In the rows, 128 means zero.
M: several groups of rows, each row roughly a mix of its group's hidden directions:
M (168 x 13):
[[155 155 191 131 131 130  95  99 120 125 139 105  93]
 [102 103 104 140 105  70 156 106 151 141  98 111 137]
 [165  92 122 133 110 106 114  78 147  93 114 147 156]
 [145 152 124 138 133 119 172  90 107 125  95  89 169]
 [ 97 134  85  76 111 122 147 132 164 148 136  97 145]
 [145  80 182 108 161 118 124 155 107 119  99 134 121]
 [130 163 144 121 151 128  99 174 100 112 105 116 177]
 [121  80  94 114 152 131 133 142 172 153  92 100 122]
 [ 97 185 144 148 103 127 150  77 106 130 126 116 132]
 [127 134  89  62 137 126 178 119 111 116 130 139 133]
 [ 92 130 112 110 120 111 152 181 152 156  92  99 126]
 [177 121 103 110 126 158 150 177 115 124 127  87 114]
 [149 162 104 137 121 170 156 143 105  71 135 136 142]
 [ 68 137 117 108 112 126 109 109 136 182 130 156 144]
 [100 140  95  65 175 110 135 121 132 142 126 116 117]
 [118 115 101 130  90  74 131  84 149 161 142 124 141]
 [154 153 152 165 128 162 160 178 116 141 114 101 121]
 [140 182 131 116 163 120 145 191 120 123 131 124 111]
 [138 107 118 123 129  78 159 169 118 132 153 175 148]
 [184  81 128 132 130 129 152 151 117  80 119 143 125]
 [ 90 156 134  84 128 133 158 120  91 122 124 178 116]
 [ 81 122 163 153 172  95 151 128 148 151 153 131 133]
 [128  68 117 164 117 133 107 120 124 185 127 139 115]
 [169 120 158  80 131 136 130 110 106 143  73 128 120]
 [ 63 152 140 127 136 114 156 105 130 173 126 105 124]
 [ 86  76 126 119 127 136 145 136 158 170  92 145 128]
 [119 160  86 176 132 148 104 118 158 151 105 108 154]
 [ 96 137 149 100  98 129  81 157 165 103 148 141 109]
 [ 78 125 107 139 130  92 143 114 163 156  94  97 143]
 [109 148  99 116  96 152  75 105 143 123 106 120  86]
 [108 111 107 134 168 153 101 111 132 154 115 162 181]
 [131 161 157 113 103 167 155 112 128 135 102  86 166]
 [122 145 115 150 193 157 117 130 144 154 144 102 161]
 [126 146 152  69 153 130 117 135 129  69 120 148 127]
 [152 102 119  75  70 119 126 129 129 151 110 123 101]
 [111 161 117 134 112 161 140 128 125  75 181 112 111]
 [134 111 121 111 190 170 148 122 135 173 122 107 135]
 [143 142 134 110 187 143 133 124  74 104 120 160 133]
 [112 142  90 102  82 126 126 125 143 178 151  93 130]
 [ 81  95 112 123 137 113 170  85 159 151 121 127 142]
 [152 105  99 113 113 114 117 118 135 126  62  85 140]
 [144 136 116 122  85 111 175 129  78 118 142 153 158]
 [152 196 101 147 125 151 149 132 132 146 111 150 155]
 [123 152 113 175  91  85 130 110 136  98 138  96 104]
 [108 147 131 154  79 137 163 131 147 141 166  90 103]
 [165 130 154 147 134 102 112 107 127  59 120 152 134]
 [152  92 126 116 137 152 138 133  64 112 107 155  97]
 [ 98 140 110  98 113  82 127 144 100  96 166  95 126]
 [131 150 101 119 139 105 109 156  84  99 100  79 140]
 [127 159 115 136 143 159  94 141 166 152 174  91 124]
 [134 148 128 156 104 136 161  58 146 141 155 123 121]
 [ 90 145 116  70 110 118 107 163 145 110 140 121  96]
 [ 82 114 107 113 160 131  92 148 136 172 165 114 131]
 [151 140 138 143  86  80 174 123 128 142 158 130 157]
 [136 113 157 101 136  73 141 103 137  86  99 143 105]
 [162 143 122 135  86 106 178 106 101 126 125 119 169]
 [147 122 156 112 141 151 171 125 121  83 124 181 145]
 [134 186 114  89 143 124  95 164 109 105 127 147 143]
 [ 95 120 102 101 135  62 146 112 138 141 124  91 122]
 [118 196 142  96 129 113 144 141 104 161 152 137 110]
 [147 123 133 142  98 176 180 119 121  99 157 158 132]
 [122  94 180 118 133 139 143 124 179 137 160 161 133]
 [100 152 155 143 137 101 110 118 101 181 109 126  86]
 [134 115 142 131 154 112 165  75 121  97 105 157 165]
 [151  93 109 120 126 171 166  87  95 114 126 146 108]
 [147 143 120 124  53 110 146  96 130 132 126 118  95]
 [133 108 146 155 135 126 131 146 197 101 165 118 145]
 [117 204 128 125 123 140 147 125  87 147 116 150 126]
 [132  87 153 120 174 114 146 162  86 114 131 152 146]
 [115  68 134  86 124  83 110 117 106 143 120 117 115]
 [ 96  68 138 165 137 148 128 137 132  89 152 151 128]
 [ 80 164 116 117  97 142  95 145 145 170 139 148 145]
 [117 160  68 153 147 117 115 162 125 166 138 127 152]
 [ 80 121 154 159 102 145 150 128 119 145 136 144  73]
 [139 100 124 122 143 128 132 172 100  60 145 110 131]
 [125 116 106 192 133 183 125 120 116 105 114 147 120]
 [177  95 111 127 107 152 152  93 152 141 161 137 102]
 [ 91 136 152 165  83 160 136 159 125 152 144 139 101]
 [162  83 127 141 140 174 163 118 139 156 129  92 118]
 [138 128  90 140  84 128 126 148 145  81 178 126 116]
 [114 192 107  91 115 147 125 104  97 151 113 115 133]
 [ 86 103 154 179 151 163 124 136 116 109 120 161 137]
 [143 117 146 118 184 165 104 122 168 148 104 143 151]
 [160 110 155 132 169 150 124  94 169 105 107 154 150]
 [131 130 113 142  88 118 165  70 156 156 152 122 114]
 [ 96 143 144 119  75 126 117 137 171  99 161 157 134]
 [ 78 114  92 128 106 141 148  93 145 142 130 145  81]
 [126 150 111 126 110  82 125 153 132 152 145 127 195]
 [144  78 111 142 142 143 141 116 103 167  88  90 125]
 [ 74 148 111 125 135 123 154 105 149 121 129  70 106]
 [110 129 131 175  62 121 133 127 111 139 162 111 107]
 [139 129 132 139 157 143  82 155 111 183 123 101  97]
 [133 206 128 127 118 105 155 140  98 131 112 140 142]
 [105 116  69 154 120 162 132 122 142 135 161 161 152]
 [116 134 139 139  75  68 127 117 122 123 159 157 109]
 [ 87 146 112 139 147 171 128  86 122 114  81 110 115]
 [122 139 106  66  82 117 154 118 133 105 116 160 131]
 [116 129 138 108 110 133 113  88  76 112  91 100  92]
 [126 135  92 128  54  97 118 139 109 128 149 107 124]
 [145 108 150 163 104 151  60 121 135 153 144 133 130]
 [ 92 103 149 102 180 101 120 149 111 164 116 112 145]
 [121  73 128  93 159 101 143 119 120 133  79 147 122]
 [138 146 170 161 116  82 166 145 149 132 165 130 140]
 [143 115 156 119  86 105 117 122 118  76  92 146 160]
 [120 130 110 106 132 140 154 162  75  85 157 154 138]
 [112  74 113 113 127 155 140 127 136 100 136 164 179]
 [164  78 134 140 128 143 173 127 122 105  97 148 160]
 [122 164 170 135  89 153 139 176 145 100 120 107 128]
 [148 179  94 161 116 154 136 115 173 142 123 129 155]
 [134  73 142 131 105 103 160 123 168 125 103 104 100]
 [133 131 157 106  84 103  81 158 127 133 116 170 146]
 [111 137 171 123 192 127 115 145 129 117  91 114 103]
 [135 114  95 148 144  87 166  97 150 102 122 120 172]
 [ 97 157 131 177 178 112 115 135 129 136 155  94 139]
 [ 99 141 115  93  77  89 100 148 119 148 109 117 104]
 [101 138 125 147  87 101 136 138 158  65 151 129 118]
 [148  69 148 145 164 108 137 150 168 122 142 137 107]
 [ 87 106 100 106 126 104 130 129 149 163  81  93 119]
 [107 166 111 103 169 125 127 147 112  90 117 168 160]
 [ 87 145 112 161  87 106 159 156 157 145 145 110 112]
 [166  98 146 124 186 164 110 138 143 139  96 134 137]
 [139 106 172 120 155  89 116  92 129 161 121  86 124]
 [ 65 177 140 112 115 125 125 149 117 150 107 108 110]
 [114 142 134 145  68 120 182 131 140  92 122 122 148]
 [102 139 129 123 146 197  94 104 112 139 113 103 108]
 [108 128 118 117 115 156 135 103 159 150  96  92  71]
 [109 139  98 133 145 116  91 107 173 143 132 127 185]
 [121 152 127 166 113 111 128 160 114 183 110  86 113]
 [162 111 151 144 158 131  97 161 179 123 163 136 117]
 [150 178 121 146 112 130 122 101 113 125  66 100 128]
 [139 172 127 137 114 131 165 166 139  71 154 127 125]
 [154  77 108  87 139 152 130 148 140 103  98 101 145]
 [134 104 107 132 181 118 101 102 102 181 126 131 109]
 [ 80 138 152 142 125  79  87 137 142 157 108 122 109]
 [ 88 131 124 102 148  96  81 141 142 174 122 105 144]
 [158  77 129 131 102 116 132 177 111 125 101 166 129]
 [194  89 148 144 125 142 122 129 162 105 109 110 121]
 [147 133 133  88  97 103 115 176 143 168 119  93 117]
 [138 182 144 104 148 124 150  94 126  96 118 117 174]
 [152 115 140 134 165 153 139 176 107 100 154 165 152]
 [113 105 106 168 120  94 128 149 140 103 162 162  88]
 [170 124 111 127  83 173 109 118 115 113 134 165 156]
 [111 163 105 112 129 106 191 112 149 104 147 138 156]
 [126 132 147 159 125 160 134 144  89 172 156  99  90]
 [113  79 164 134 161  95 112 157 103 148 123 136  99]
 [129  98 156 134 138 120 111 125 167  95  86 177 144]
 [111 141 142 142 204 118 106 145 144 152 123 100 132]
 [ 98 180 179  82 129 126 142 132 123 131 154 128 129]
 [156  64 128 128 105  90 129 112 157 118 145 119  99]
 [133  81 120 153 125 180 121  91 157 147 123 156 116]
 [132 127 155  82 147 148 114  96 114  65 111 131 130]
 [136 134 114 111  99 114 172 124 127 181 173 131 156]
 [166 136 106 139  89 109 153 106 122  85  87 129 153]
 [108 146 138  91 178 128 115  92 158  89 147 144 138]
 [123 133 128 146 201 175 128 128 120 155 135 125 150]
 [115 151 119  88 162 125 141 189 148 106  99 132 129]
 [112 183 129 104  88 113  95 129 107 142 100  96 134]
 [150  93 144  87 156 148 106 127  88 107  87 129 111]
 [ 96 143 132 100 109  85  81 150 164 152 109 131 126]
 [137 130 167 125 199 144 108 136 163 132 103 136 130]
 [114 130 134 149  88 103 169  83 140 138 161 144  97]
 [148 140 139 163 175 115  80 116 156 132 139  96 150]
 [ 76 143 100 142 135  97 144 112 172 145 143  92 125]
 [102 128 158 118 147 102 121 144  58 103 110 145 140]
 [123 140 108 113 133  77 117 164 144 131 178  89 123]
 [149 132 130 186 169 132 155 147 141 141 110  85 140]
 [169 100 150  76 130 148 118  99 133 153  95 116 108]
 [140 106 130 144  81  80 149  97 151 113 154 132  96]]

the one row of each list that fits no group (the others fit one group, some only roughly):
  z_966: [119 146 157 144 163 185 145  96 147 101 127  99 129]
  z_282: [128  87  97 118 112  81  75 123 131 134 140 161 125]
  z_861: [ 74 137 125 136 179 124  98 100 109 110 106 128 156]
  z_905: [132 116 101  98 119  99 117 112 175 164 123  78 135]
  z_18: [180 139 138 125  96 135 156  98  79 115 148 143 144]
  z_286: [108  74 130 147  77  98 143 160 127 110 119 110 137]
  z_393: [127 167 109 105 181 116 159 145  94 103 140 103 123]
  z_955: [157 127  91 120 148 172 139 111 151 160 163 138 164]
  z_367: [ 99 144 119 111 142 136  86 113 169 104 144  73 126]
  z_884: [ 85 152 135 121 119 135 175 156 100  91 124 160 112]
 -> z_286
  z_985: [140 140 136 166  96 170  96 118  72 119 125 142 119]
  z_248: [135 127 116 113  98 139 118  97 112  72  99  78 135]
  z_877: [128 165 140 153  99 169 107  89 105 119 149  90 129]
  z_856: [141 154 120  91 158 131  96 145 143  73 163 141 121]
  z_760: [111 128 138 116 138 175  88 100 145 161  86 107 149]
  z_144: [128 139 111 117 103  96  78 166 116 108  91 127 163]
  z_398: [116 158 110  83 141 154 131 148 149 145 189 122 140]
  z_556: [ 94 154 135 117 123  84 109 116  68 141 140 143 103]
  z_746: [148 127 147 135  79  93 122 102 178  90 129 126 122]
  z_329: [123  94 139 108 148 130 199 113 144 134 108 112  98]
  z_893: [127 110 149 150 102 136 167 179 120 117 117 178 109]
 -> z_985
  z_770: [129 170 142 105  84 129 172 170 115 131 107 130 150]
  z_687: [169 147 115 121 117 153 108 113  90  99  79 105 149]
  z_578: [131 132 102  94 112 116  72 160 157 128 168 146 127]
  z_923: [133 179 155 126 139 148 180 133  94 108  99 114 135]
  z_692: [111 142 141  95 116 140 124 194 141 160 127 128  87]
  z_984: [101  89 120 165 131  78 164 137 165 126 133 145 130]
  z_975: [154 117 156 164 127 173 150 125 184 121 139 150 134]
  z_418: [195 117 167 121 147 140 122 129 106 126 170 139 139]
  z_969: [143 104 103 141  73 138 105 137 141 171 150 153 101]
  z_328: [120 120 140  99 153 164 128 167  88 139  99 170 112]
  z_559: [144 171 131 101 103 156 122  76 115 142 111 107  94]
  z_215: [142 123 122 142 109  67 136 108 162 179 130 128 106]
  z_865: [138 114  96 100 159 172 148 112  81 152 132 148 147]
 -> z_969
  z_61: [112 166 139 145 115 145 124 136 131  65 154  84 128]
  z_629: [ 86  95 121 126 137 108 149  92 127 157 164 158  95]
  z_397: [ 69 132 140  76  95 109 153 116 129 127 115 148 120]
  z_399: [120 154 115 126 113 148  81 172  75 125 123 121 152]
  z_551: [104 110 149 105 157 133 126 192  98 118 128 152 101]
  z_672: [140  65 115 164 132  86 131 150 115 115 141 123  98]
  z_476: [ 89 152  88 146 100 105  92 162 141 146 135 121 156]
  z_837: [136  91 131 131 118  93 198 149 143 145 149 133 118]
  z_150: [112 153  87 127 104 172 158 125  92 146 167 124 139]
  z_632: [144 147 150 109 108 128  67 123 103 177 115 127 147]
  z_924: [149  94  80 147 148  64 133 142 127 119 123 132 139]
 -> z_399
  z_437: [120 123 159 162 104 170 127 163 143 109 117 180 126]
  z_31: [ 90 164 148 138 161 174 116 127 154 129 145 128  88]
  z_855: [173 142 103 147 142 150 168 169 138 107 150 159 135]
  z_82: [108 114 101 134  80  96 105 105 164 104 159 140 152]
  z_470: [143 150 195  97 144 148 126 118 141 157 128 125  93]
  z_24: [ 74 106 105 111 102  91 144 124  86 131 116 156 130]
  z_462: [118  84 111 144  95  76 109 104 149 122 126  94 110]
  z_36: [179 191  96 117 125 148 145 130 117 118 127 112 112]
  z_287: [169  88 137 138 151 106 110 133  86 116  89 158 128]
  z_466: [163 107 193 159 121 165 122 142 142 111 136 138 119]
  z_658: [140 137 138 155 128  85 120 162  76 160 113 148 102]
 -> z_466
  z_461: [126 167 146 153 128 163 168 108 100 143 125  78 126]
  z_481: [155 117 117 105 134 165  66 105 106 104 123 152 115]
  z_580: [167  98 150 135 128 104 114 113 132 162  79 118  89]
  z_636: [ 91 167  91 129 118 110 128 140  87 155 170 128 112]
  z_317: [150 153 119 124 133 132  93 121 126 118  87  58 122]
  z_99: [111 147 154 164 136 168 123 111 104  79  89 119 131]
  z_362: [132 123 116 125  76  92 104 174 133 123 142 174 134]
  z_252: [107 126 118 141  93 153  90 152  83 165 126 164 136]
  z_457: [131  97 111 127  84 106 114 142 117 147 183  97 102]
  z_886: [131  93 189  82 145 113 123 125 119 158 109 133 110]
  z_655: [103 167  84 192 108 131 130 121 120 108 135 126 131]
  z_190: [139 157 134 105  98 121 146 118  83 115 147 124  66]
  z_757: [ 93 151  95  97  92 116 112 131 164 103 170 117 126]
  z_968: [129 147  85 100  98 114 140 123  75  95 151 118 106]
 -> z_457
  z_784: [150 170 100 160 113 113 121 112 155 113 109  73 117]
  z_565: [164 124 178 162 174 119 125 116 119  91 130 122 149]
  z_916: [166 145 161 122 107 107 151 103 161  98 171 140 148]
  z_530: [ 88 138 162 169 106  98 149 157 127 111 137 116  88]
  z_668: [146 158  83 146 122 104 108 133 166 136 126  74 142]
  z_335: [130 179 103  95 141 102 117 159 104 158 147  99 112]
  z_715: [196 153 158 145 110 119 151 125 122 101 119 101 145]
  z_780: [ 89 112 127 119  97  56 136 141 125 135 109 126 103]
  z_148: [ 92 123 125 138 113 104 182 124 115 141 173 170 128]
  z_47: [147 179 134 123 137 137 100 106 134 165 149  89 165]
 -> z_916
  z_169: [132 163 157 121 150 174 123 140 140 179 148 137  95]
  z_793: [150 158 114 136 111  96  65 155 136 123 144  93 133]
  z_699: [104 151  85 127 151  89 120 141 115  88 131 137 175]
  z_678: [134 114  82 125  64 138 162 135 143 138 141  97 137]
  z_167: [123 154 160 168 142 147 138  77 138 165 121 119 160]
  z_128: [164  88 114 107 140 113 183 142  94 109 142 122 145]
  z_880: [148 143  68 126  92 142 121 120 131 139 160  96 162]
  z_223: [104 122 122  94 153 109 144  80 105  90 127 164 107]
  z_673: [ 81 160 149 132 127 161 155 124 116 124 150 182 140]
  z_43: [ 99 115 126 152 139  99 141 118 147 156 190 165 133]
  z_478: [161 101  96 146  99  67 131 125 133 118 127  97 107]
 -> z_128
  z_707: [108 153 153  71 153 167 126  97 145 120 115 102 130]
  z_625: [ 97 147 135  70 106 112 148 126 113 161 129 118  84]
  z_805: [171 129  65 139 116 100 138 143 159 127 158 113 125]
  z_50: [112  98 108 107 165 111 128 156  91 134 118 143 183]
  z_311: [ 91  99  97 135 142  99  79 140 138 146 130  84 127]
  z_319: [ 83 131 149 130 174 157 153 161 111 137 159 155 135]
  z_962: [153  96 106 148 146 183 129 128 132 120  82 140 159]
  z_495: [123  78 146 126  96 120  90 105 103 151 128 170 108]
  z_198: [138 100 112 144 186 138 174 122 109 142 123 162 106]
  z_759: [178  69 107 127 135  86 122 148 125 138 132 121 107]
  z_272: [165 121 137 129 161 161 145 114 160 169 158  95 146]
  z_589: [105 103 113 114 106 136 151 114 133 133 169 165  71]
  z_236: [116 142  75 144 113 141  96 165 154 112 159 126 161]
 -> z_236
  z_11: [122 152 143  98 104 130  75 136 179 160 124 142 142]
  z_6: [178 115 135 163  75 125 172 138 127 130 110 127 121]
  z_647: [127 132 184  93 141 169 137 109 111 140  96 159 124]
  z_794: [ 95 128 138 128 109  79 152 139 109 156 174 164 137]
  z_359: [130 155 130 161 113  97  77 123 126  92 149 154 163]
  z_993: [146 131 156 163 144 105 136 155  79 148  83 133 109]
  z_803: [156 127 125 142 114  78 155 142  89 141  91 155 158]
  z_515: [118 145  70 153 103 112 117 129 152 100 151  89 150]
  z_353: [139 149  93 111 156 155  92 145 118 171 146 101 160]
  z_814: [111 129 109 132 149 126 126 127  84 110 153 175 182]
 -> z_6
  z_987: [136 106 139 132 137 120 154 173  95  84 166 151 102]
  z_163: [116 154 104 105 159 126  87 147 118 137 160 102 177]
  z_598: [126 130 102 164  98 115 142 121 100  69 107 159 144]
  z_557: [127 140 120 142  90  98  81 191 133 125 121 117 125]
  z_537: [125 129 135 124 112 168 150  89  90 119 140 161  78]
  z_25: [106 131 120 145 107 166 158 118 126  97 182 167 117]
  z_945: [120  80 127 146 167 167 166 113 158 149 112 126 143]
  z_186: [110 150  80 151 133 138 112 141  79 133 169 124 158]
  z_58: [ 94  99 118 143 127  98 127 129 138 189 154 165 121]
  z_665: [ 96 145 158 105 154 117 120 157  83  88 133  93 124]
 -> z_163
  z_742: [182 114  99 123 154  98 106 116  88 151 116 141 153]
  z_298: [120 160 148 120 118 148 127  82 155 171 145  92  99]
  z_606: [150  88 120  97 145 155 111 137 109  72 122 131  93]
  z_125: [121  94 111 128  81 101 170 131 162 142 127 134  88]
  z_714: [128  88 172 120 133 122 166  76 164 124 127 130 137]
  z_703: [134 128 160 107 158 166 117 127 102 127 103 191 127]
  z_184: [113 137 160 124 143  63 132 155 102 139 111 114 166]
  z_152: [150 132 122 125  62 166 111 169 120 147 134 131 110]
  z_183: [102 126 117 127 108 106 149 159 191 170 141 120 114]
  z_102: [102 125 180 157 110 128 134 152 143  97 110 170  99]
  z_350: [141 119 146 185  86 152 174 127 107 135 120 139 140]
  z_644: [ 92 135  98 129 149 171  95 119 133 152 106 125 177]
 -> z_714
  z_195: [177 117 159 147 121  76 115 126 119 121 172 135 148]
  z_724: [187 128 115 173 116 128 164 132 155 138 144 100 113]
  z_986: [140 121  92 111 127 153 152  84  76 132 119 135 166]
  z_564: [135 112 125 112 150  99 113 153  61 118  96 120 101]
  z_761: [123 164  72 148 108  85 124 139 136 116 157 103 145]
  z_129: [181 141 157 124 138 190 137 138 130 121 143 109 103]
  z_819: [ 99  97  77 141 126 102 132 136 178 114 159 119 120]
  z_656: [133 138 155 126 110 154 140  71 126 133 122 106  69]
  z_957: [ 88 125  96 123  91  67 136 119 107 105 136 146 134]
  z_734: [ 77 116 135  89 145 163 156  81 138 134 122 114 120]
 -> z_724
